128 stands for zero in the data rows.
Here are some numbered points:
  160  114  113  127  110  148  115  109  143  125  160  108  152  130  156  159  128  128  135  145  136  128  130  091  121  109  132  137  120  110  139  100  124  123  151  104  108  142  135  101  123  153  145  135  125  109  123  106  116  114  108  106 0
  111  137  167  155  158  109  140  173  121  156  135  120  106  117  077  097  145  131  148  102  120  104  085  141  169  144  093  113  170  154  116  167  117  123  091  174  183  105  128  162  097  136  100  121  147  133  103  118  155  155  157  115 1
  119  164  172  131  121  077  148  143  112  153  066  145  105  129  126  090  097  107  168  073  120  136  091  173  141  159  114  106  145  175  092  164  150  123  068  169  163  090  101  176  094  093  110  101  157  142  140  117  169  164  133  156 2
  113  161  173  139  148  133  087  153  142  127  091  126  107  123  126  116  117  126  146  075  144  112  089  177  137  156  095  115  175  158  121  162  142  125  100  161  169  109  127  165  114  131  081  107  157  133  113  123  167  140  151  168 3
  128  122  129  094  119  103  129  105  111  122  156  121  123  134  156  150  111  138  109  152  145  154  134  083  130  117  176  151  100  110  144  089  185  125  124  095  085  139  132  075  122  102  175  132  116  142  100  124  109  094  090  113 4
  080  098  186  139  208  126  129  126  144  099  173  106  105  119  109  148  108  195  120  146  152  108  077  116  165  141  131  134  123  118  105  146  153  074  100  184  164  122  150  131  086  103  129  125  175  116  075  110  164  105  141  096 5
  128  123  085  141  104  110  148  153  095  113  131  138  140  120  128  121  119  131  133  108  130  161  149  136  104  148  087  151  149  105  145  133  132  135  158  139  099  125  124  148  175  149  115  139  086  118  160  150  111  109  113  121 6
  092  126  189  171  165  165  116  152  149  142  142  120  098  100  072  088  109  131  131  109  139  078  037  185  161  156  098  113  187  160  087  192  119  088  095  168  211  113  116  221  108  134  069  119  166  109  078  127  177  155  155  115 7
  145  131  146  110  133  102  121  113  135  145  114  117  133  139  171  157  115  154  134  109  125  122  134  122  117  123  127  150  134  112  134  116  120  133  125  136  115  136  127  132  146  114  149  127  134  122  149  147  142  141  096  166 8
  125  137  140  138  136  123  123  119  113  129  130  147  121  123  130  127  140  098  128  115  133  123  148  161  140  129  113  109  121  145  146  159  128  131  130  158  137  109  108  157  118  133  111  131  108  130  156  118  133  141  138  121 9
  089  107  169  130  196  107  095  115  148  152  186  084  088  115  113  152  117  171  103  159  155  083  072  102  156  115  185  135  145  137  088  128  169  102  049  183  131  128  165  077  082  100  153  117  160  118  057  128  145  101  134  108 10
  118  136  143  134  117  115  115  118  121  127  146  159  117  144  137  147  140  140  119  106  151  141  136  089  139  105  156  132  119  131  150  122  144  126  113  126  113  127  139  097  138  137  145  102  118  126  135  124  111  111  132  115 11
  152  098  124  142  155  113  116  130  144  125  155  115  142  138  125  131  140  137  139  149  126  149  129  080  137  121  165  122  139  143  159  133  151  134  121  124  124  115  148  085  132  101  163  152  107  138  112  104  096  119  112  127 12
  152  130  104  118  126  103  142  160  139  161  129  120  102  148  148  144  118  131  159  104  112  142  148  148  094  124  159  142  143  173  131  132  131  138  093  161  107  110  153  095  126  127  136  117  148  126  145  131  110  143  134  145 13
  167  174  086  104  088  124  130  165  123  140  082  141  108  120  207  142  113  105  156  115  079  153  181  174  072  142  093  168  124  149  121  081  146  164  147  092  075  089  127  092  140  134  132  122  115  164  171  153  081  098  126  192 14
  114  130  181  123  185  133  112  128  139  126  141  136  085  144  088  127  132  147  137  141  151  114  057  171  142  117  138  144  153  138  067  149  159  109  082  164  176  117  141  151  074  124  107  108  156  122  096  106  150  157  166  116 15
  091  122  137  125  151  141  136  146  119  128  102  113  121  119  117  131  112  144  135  112  132  122  115  137  114  118  107  130  169  109  147  142  133  122  106  147  129  127  128  124  117  127  121  122  143  102  109  133  124  118  152  158 16
  120  113  155  112  166  128  124  127  149  137  129  118  096  131  145  129  128  150  143  130  114  106  108  150  105  112  132  148  133  134  109  119  134  134  128  146  140  100  127  104  105  118  140  125  165  129  123  130  125  143  120  143 17
  140  139  102  127  120  126  150  137  162  147  114  134  126  143  148  142  121  117  131  108  126  136  151  138  126  141  131  154  128  132  115  102  114  161  120  102  099  132  116  091  136  148  156  108  112  146  128  129  101  135  145  151 18
  154  122  108  127  138  141  135  122  132  123  140  119  142  145  158  122  147  124  141  146  124  140  137  145  120  108  121  129  124  108  134  124  118  130  137  138  127  137  143  099  137  155  150  132  105  138  135  128  094  113  126  119 19
  069  116  212  104  217  105  128  103  184  126  158  097  125  135  062  115  097  164  104  169  145  050  034  090  209  141  143  129  144  166  118  149  137  109  036  187  189  100  167  130  075  093  129  118  165  111  054  103  208  157  125  077 20
  113  122  139  131  134  132  120  129  105  114  138  126  163  116  100  142  147  126  123  140  138  114  126  106  136  112  116  100  116  118  110  126  124  130  130  124  143  164  127  114  123  117  100  130  108  137  142  107  152  138  135  110 21
  097  120  103  137  106  157  151  131  110  098  142  144  180  141  068  118  167  101  093  165  143  150  139  084  137  114  119  122  113  135  159  169  094  126  179  090  149  156  134  154  169  126  114  153  076  102  146  122  132  132  135  088 22
  119  152  126  164  096  139  123  158  098  162  082  165  130  134  098  107  128  069  153  100  137  142  098  174  107  179  094  104  162  158  121  189  094  139  122  155  172  116  130  206  136  132  049  087  117  128  157  141  127  161  147  130 23
  163  129  111  123  124  135  144  131  097  139  133  146  135  101  118  149  110  113  087  144  144  144  148  128  119  103  136  121  139  138  143  132  106  130  131  107  119  132  123  122  131  131  155  118  123  125  109  144  123  123  125  111 24
  130  106  127  100  139  128  133  108  145  139  136  095  120  114  132  161  130  148  099  159  140  103  109  094  135  127  162  123  124  098  136  099  131  137  107  116  110  115  136  091  104  097  144  136  160  124  097  115  137  092  100  108 25
  127  129  111  140  117  107  136  121  131  092  105  105  126  142  158  114  116  122  159  119  108  133  125  145  113  120  107  137  110  148  148  116  143  128  133  097  118  116  144  131  136  124  144  109  154  154  120  146  109  131  135  119 26
Which three points above are nearest to each new point? Their numbers follow each, nearest first.
  158  110  125  126  110  140  142  120  122  091  156  155  164  148  093  111  148  117  125  123  139  112  104  100  159  106  116  092  121  115  134  152  123  122  141  121  152  154  118  123  130  127  122  130  128  123  136  114  128  138  103  095 21 19 0
  137  161  100  126  080  131  123  144  126  141  062  156  116  101  184  134  128  102  134  079  096  158  205  161  061  146  103  136  141  119  146  108  145  154  142  108  081  107  104  126  147  139  126  131  146  157  163  136  101  127  111  183 14 18 6
  114  116  122  161  129  127  132  121  092  130  113  170  148  119  100  118  113  103  127  128  154  162  122  135  135  144  106  109  131  145  147  174  097  135  122  140  141  148  128  178  161  152  091  129  111  118  127  118  131  137  142  134 9 21 23
  128  130  124  144  119  129  165  139  102  137  132  156  138  129  146  136  115  122  125  137  106  147  133  137  148  134  136  112  113  137  150  121  117  134  147  130  096  139  131  123  118  127  148  133  139  147  134  122  127  138  120  113 24 19 9
  125  157  149  165  146  108  120  166  109  132  087  129  102  111  131  098  119  152  163  102  138  132  127  182  106  141  119  143  187  160  117  158  133  130  099  150  148  092  105  139  139  163  097  101  156  133  144  166  149  151  136  134 3 16 9
  167  128  107  088  114  148  127  120  120  100  127  114  122  136  179  159  149  103  130  154  118  170  190  113  079  119  145  174  088  073  154  081  148  137  139  060  064  136  133  081  156  111  177  140  132  149  150  146  088  106  075  150 4 0 19
  154  118  091  114  141  104  127  119  129  132  156  103  125  126  180  158  117  130  128  143  108  151  147  070  098  095  187  144  096  076  140  060  145  117  131  097  061  129  147  072  123  099  185  114  153  134  133  138  069  073  097  138 4 0 25
  093  124  125  157  125  148  142  130  134  095  120  130  121  137  046  099  137  113  108  125  129  122  077  145  160  122  098  101  147  165  109  202  111  112  092  180  169  119  137  200  103  136  101  108  115  082  106  136  170  130  129  080 1 7 9
  138  118  106  146  107  122  127  116  131  112  142  134  143  144  140  155  139  114  145  137  127  129  145  140  116  108  125  147  139  139  121  115  127  130  156  129  149  132  114  140  124  139  106  138  096  130  143  168  099  137  144  128 19 9 26
  147  108  116  090  143  126  112  128  164  164  126  108  093  148  178  176  105  128  121  131  118  123  150  115  131  109  187  136  083  110  137  066  160  141  126  117  082  125  131  044  118  110  187  150  123  135  139  122  116  103  132  173 4 18 25
  124  132  106  128  110  137  143  111  115  127  102  134  133  128  118  109  111  112  129  130  152  121  125  171  107  151  075  120  113  113  108  145  106  119  166  135  157  127  132  198  148  155  103  134  128  123  153  140  134  150  159  121 9 6 23
  150  151  135  128  105  126  129  129  139  143  107  117  082  108  157  098  107  118  118  148  121  124  132  146  101  127  109  152  112  123  110  120  129  128  133  146  141  120  122  149  114  148  111  124  144  116  109  145  135  147  131  127 17 26 9
  110  135  157  120  174  119  123  116  148  130  161  091  117  135  129  140  141  159  074  172  127  112  096  081  146  140  177  147  121  107  114  111  137  095  107  108  113  124  142  054  108  101  149  133  121  126  100  122  114  082  134  104 25 4 12
  117  127  158  144  137  141  126  102  134  126  156  122  132  126  107  118  113  130  132  166  124  100  106  107  137  125  158  127  120  121  131  135  111  103  135  119  130  129  142  107  137  130  126  150  128  129  124  128  155  131  148  084 21 0 11
  183  145  089  117  037  142  137  114  109  112  105  165  173  136  185  125  122  076  146  077  118  169  185  146  096  134  080  122  096  108  151  099  085  140  197  085  107  142  106  154  148  140  109  183  074  148  207  112  105  157  140  138 6 14 19
  115  121  136  132  116  104  147  165  119  158  126  142  158  097  127  106  135  107  152  106  110  119  141  114  126  140  107  095  150  128  114  129  101  146  121  144  155  115  103  163  149  128  099  129  109  118  123  131  125  124  117  128 9 21 16
  111  133  132  126  137  102  128  148  106  155  100  129  120  114  146  130  119  130  149  096  127  130  126  186  120  146  109  125  140  139  106  128  158  158  111  162  131  096  128  121  128  126  108  088  127  129  119  133  119  118  154  192 16 13 17
  122  126  135  133  109  165  097  121  099  138  158  164  128  126  106  131  117  106  122  118  125  141  129  147  120  120  093  103  149  129  147  160  100  136  142  152  162  129  123  165  138  131  082  149  109  116  139  120  136  121  142  114 9 21 24
  159  112  094  140  075  157  136  105  106  125  143  129  189  147  113  134  160  086  117  163  110  132  166  109  139  139  093  126  110  112  124  112  076  142  194  081  115  148  137  152  187  157  098  139  098  143  155  095  103  145  127  139 22 0 19
  097  134  207  121  211  092  079  136  163  182  131  094  047  121  110  095  102  159  135  133  091  079  044  185  137  167  139  148  194  157  068  134  162  104  057  216  190  054  125  141  089  128  073  106  207  105  058  121  144  150  144  165 15 7 3
  138  124  160  116  139  163  119  123  134  120  111  092  105  104  144  143  129  138  118  128  111  102  146  141  118  120  166  120  133  135  127  118  130  132  124  124  125  129  116  105  122  127  129  134  141  136  123  134  123  133  124  137 17 8 16
  119  112  122  164  135  120  145  109  111  081  162  149  156  129  064  124  143  130  128  115  138  124  089  109  162  116  102  107  132  107  145  142  113  105  146  121  150  151  136  166  107  136  122  118  100  115  114  122  150  130  119  076 21 22 9
  104  135  219  129  221  121  091  118  149  153  160  055  083  123  099  142  119  192  097  152  146  091  054  094  149  107  210  170  143  133  125  128  191  098  074  162  158  125  161  066  093  087  147  104  183  104  055  142  170  083  135  111 10 5 20
  153  132  044  127  038  131  145  153  110  096  105  153  157  127  143  110  138  090  125  119  102  160  177  153  100  129  073  131  118  097  163  131  086  143  169  087  071  142  109  164  192  145  118  151  093  134  197  165  094  139  126  158 6 14 19
  126  145  117  141  109  176  129  096  107  096  121  142  139  115  097  111  147  096  133  122  129  125  145  150  135  118  109  098  124  125  112  168  091  123  174  106  152  149  109  193  141  126  109  154  099  135  176  129  133  149  147  117 9 22 21
  163  093  110  093  128  131  118  117  125  128  152  121  169  113  136  190  142  121  087  161  138  108  156  065  119  108  147  124  091  085  170  061  120  137  156  065  075  142  151  103  141  151  159  139  102  125  140  128  112  097  106  137 0 4 25
  152  117  088  096  163  114  147  098  140  136  134  104  115  159  179  143  159  141  139  125  129  134  151  142  103  106  127  124  121  127  111  094  161  144  121  165  084  111  122  084  106  113  148  115  146  121  158  123  063  093  091  156 19 13 17
  128  166  105  135  115  174  124  110  105  142  080  153  122  151  140  120  117  097  153  088  121  131  137  186  126  122  089  133  131  157  096  165  147  150  146  158  135  136  113  144  135  137  121  116  132  118  147  135  139  157  154  151 9 16 3
  151  151  101  122  063  135  126  123  077  135  090  193  149  117  153  128  141  072  141  123  113  148  199  158  100  126  096  125  100  143  156  136  099  148  185  105  108  154  128  164  174  166  132  151  091  159  203  147  123  152  108  153 6 9 24
  133  100  150  119  166  097  124  108  200  150  160  102  130  136  128  151  136  158  086  186  130  104  111  074  139  101  181  145  108  090  141  092  131  109  124  119  106  129  148  077  100  126  178  120  165  110  074  104  131  085  116  102 25 4 0
  118  108  072  162  131  136  103  133  125  121  144  158  157  138  129  133  132  128  114  133  161  146  124  101  150  127  151  100  110  117  152  122  126  110  119  109  121  152  129  088  140  119  121  113  098  117  123  119  117  103  124  123 11 21 0
  126  108  142  122  150  113  112  135  159  108  130  090  114  097  130  146  125  159  108  128  125  113  135  106  122  129  163  149  112  096  141  111  160  135  116  120  093  111  106  068  106  121  161  123  146  115  116  139  098  082  124  117 25 4 11
  134  129  125  142  152  139  123  121  133  109  178  118  126  119  110  144  140  137  117  112  116  121  126  104  133  098  162  124  117  100  120  131  166  119  131  142  106  137  124  126  132  102  173  125  112  117  133  137  128  096  112  089 11 12 0
  141  116  113  129  129  125  121  141  127  128  150  111  161  135  116  152  142  124  112  143  135  160  139  081  097  133  120  149  105  118  138  121  140  160  159  078  119  123  136  117  161  115  138  123  116  127  121  153  112  076  111  114 0 24 19
  144  109  175  110  170  115  138  097  164  125  177  089  121  146  101  129  143  173  077  162  137  087  088  067  137  108  160  163  116  104  125  106  139  124  109  143  149  120  163  132  062  120  170  130  154  127  078  108  137  125  112  073 25 10 5
  078  106  155  138  156  102  149  135  124  134  133  117  116  119  063  114  130  126  139  133  131  098  106  151  149  127  101  103  142  134  105  160  119  146  093  164  172  124  116  151  112  134  098  132  122  104  102  126  157  137  166  080 1 16 15
  132  140  109  113  146  108  132  128  098  138  113  130  128  117  135  118  116  126  165  101  118  141  153  160  159  125  123  140  099  141  117  117  144  134  124  158  118  115  099  109  107  113  143  117  109  124  122  129  118  129  121  145 9 18 19
  111  119  125  109  165  139  125  098  116  124  145  109  134  154  111  142  108  141  112  141  137  069  085  107  163  125  144  101  108  139  116  140  107  135  123  125  154  135  131  145  091  113  122  132  130  134  124  104  164  164  149  132 21 17 9
